One turn moves each row of this set onto another row. After a few examples, where does it send each row asked below?
kepo: [ 2.85  0.07  4.15  0.93 -1.44 -1.49  3.09  1.46  0.72 -0.83 -0.80  0.37
 -0.88  0.24 -1.13 -0.34]
lazo: [ 2.53 -0.15  3.97  0.96 -2.05 -1.54  2.89  1.61  0.78 -0.69 -0.65 -0.02
 -0.51  0.36 -1.35  0.11]
Rop: [ 0.24  1.69  1.73 -0.49 -2.60 -0.76  1.12 -0.71  1.60  0.44 -2.31 -1.40
 -1.00 -3.23 -1.30  0.44]
Kado: [ 2.23 -1.67  2.35 -1.32 -0.03 -1.71  0.45  0.47 -0.43 -0.03 -1.22 -3.01
  1.12 -1.44 -2.64 -0.53]
Kavot: [ 2.79  0.16  4.20  0.92 -1.35 -1.69  2.85  1.59  0.57 -0.71 -0.95  0.05
 -0.57  0.68 -1.32 -0.26]
Velo: [ 2.72  0.21  4.08  0.92 -1.80 -1.53  2.67  1.22  0.85 -0.71 -0.89  0.40
 -0.90  0.60 -1.31 -0.08]
sarik: [ 1.42  1.65  1.29 -0.02 -0.97  3.04  0.49  0.63 -1.92 -0.47 -0.91 -1.46
 -0.32 -2.21 -1.18 -1.92]
Gafi: [ 0.98  1.41  1.60  0.33 -0.99  3.03  0.90  0.30 -1.59 -0.78 -0.87 -1.58
 -1.00 -2.51 -0.70 -1.90]
Roki: [ 3.27 -0.12  4.04  0.38 -1.80 -1.50  2.45  1.83  0.70 -0.53 -0.69  0.13
 -0.58  0.27 -1.49 -0.21]
Favi: [ 1.78 -0.59  2.32 -2.96  0.85 -1.10  1.91 -0.28 -1.28 -1.81  0.51  0.40
 -0.51 -4.05 -1.49  2.06]
Lem: [ 0.76  1.43  1.20 -0.03 -1.26  2.58  0.86  0.13 -2.14 -0.83 -0.45 -1.60
 -0.57 -2.54 -0.90 -2.21]
Luveb: [ 1.09  1.46  1.33  0.23 -1.21  3.06  0.67  0.36 -1.96 -0.92 -0.54 -1.33
 -0.14 -2.15 -0.86 -1.85]
gil: [ 0.48  1.86  3.08 -1.83 -0.85 -0.97  0.65 -0.10 -2.09 -2.05 -0.33 -2.54
 -1.55 -0.20 -0.72  1.49]
det: [ 1.84 -0.71  2.34 -2.77  0.74 -0.86  1.97 -0.37 -1.49 -1.49 -0.38  0.69
 -0.61 -4.30 -1.44  1.95]
nom: [ 1.21  1.56  1.17 -0.09 -1.02  2.77  0.51  0.62 -2.34 -0.68 -0.88 -1.70
 -0.46 -2.16 -0.86 -2.00]
vivet: [ 1.38 -0.66  2.19 -2.48  0.66 -0.98  1.99 -0.29 -1.72 -1.42 -0.26  0.63
 -0.64 -4.14 -1.24  2.33]
kodu: [ 1.98 -0.78  2.05 -2.85  0.52 -0.85  2.25 -0.12 -1.85 -1.58 -0.19  0.60
 -0.55 -4.01 -1.31  1.97]
zet: [ 1.77 -0.72  1.95 -2.92  0.65 -1.22  1.93 -0.58 -1.75 -2.21  0.16  0.47
 -0.29 -3.75 -1.19  2.04]

Roki -> zet
Favi -> Lem
Now find these:
Kado -> gil
det -> nom

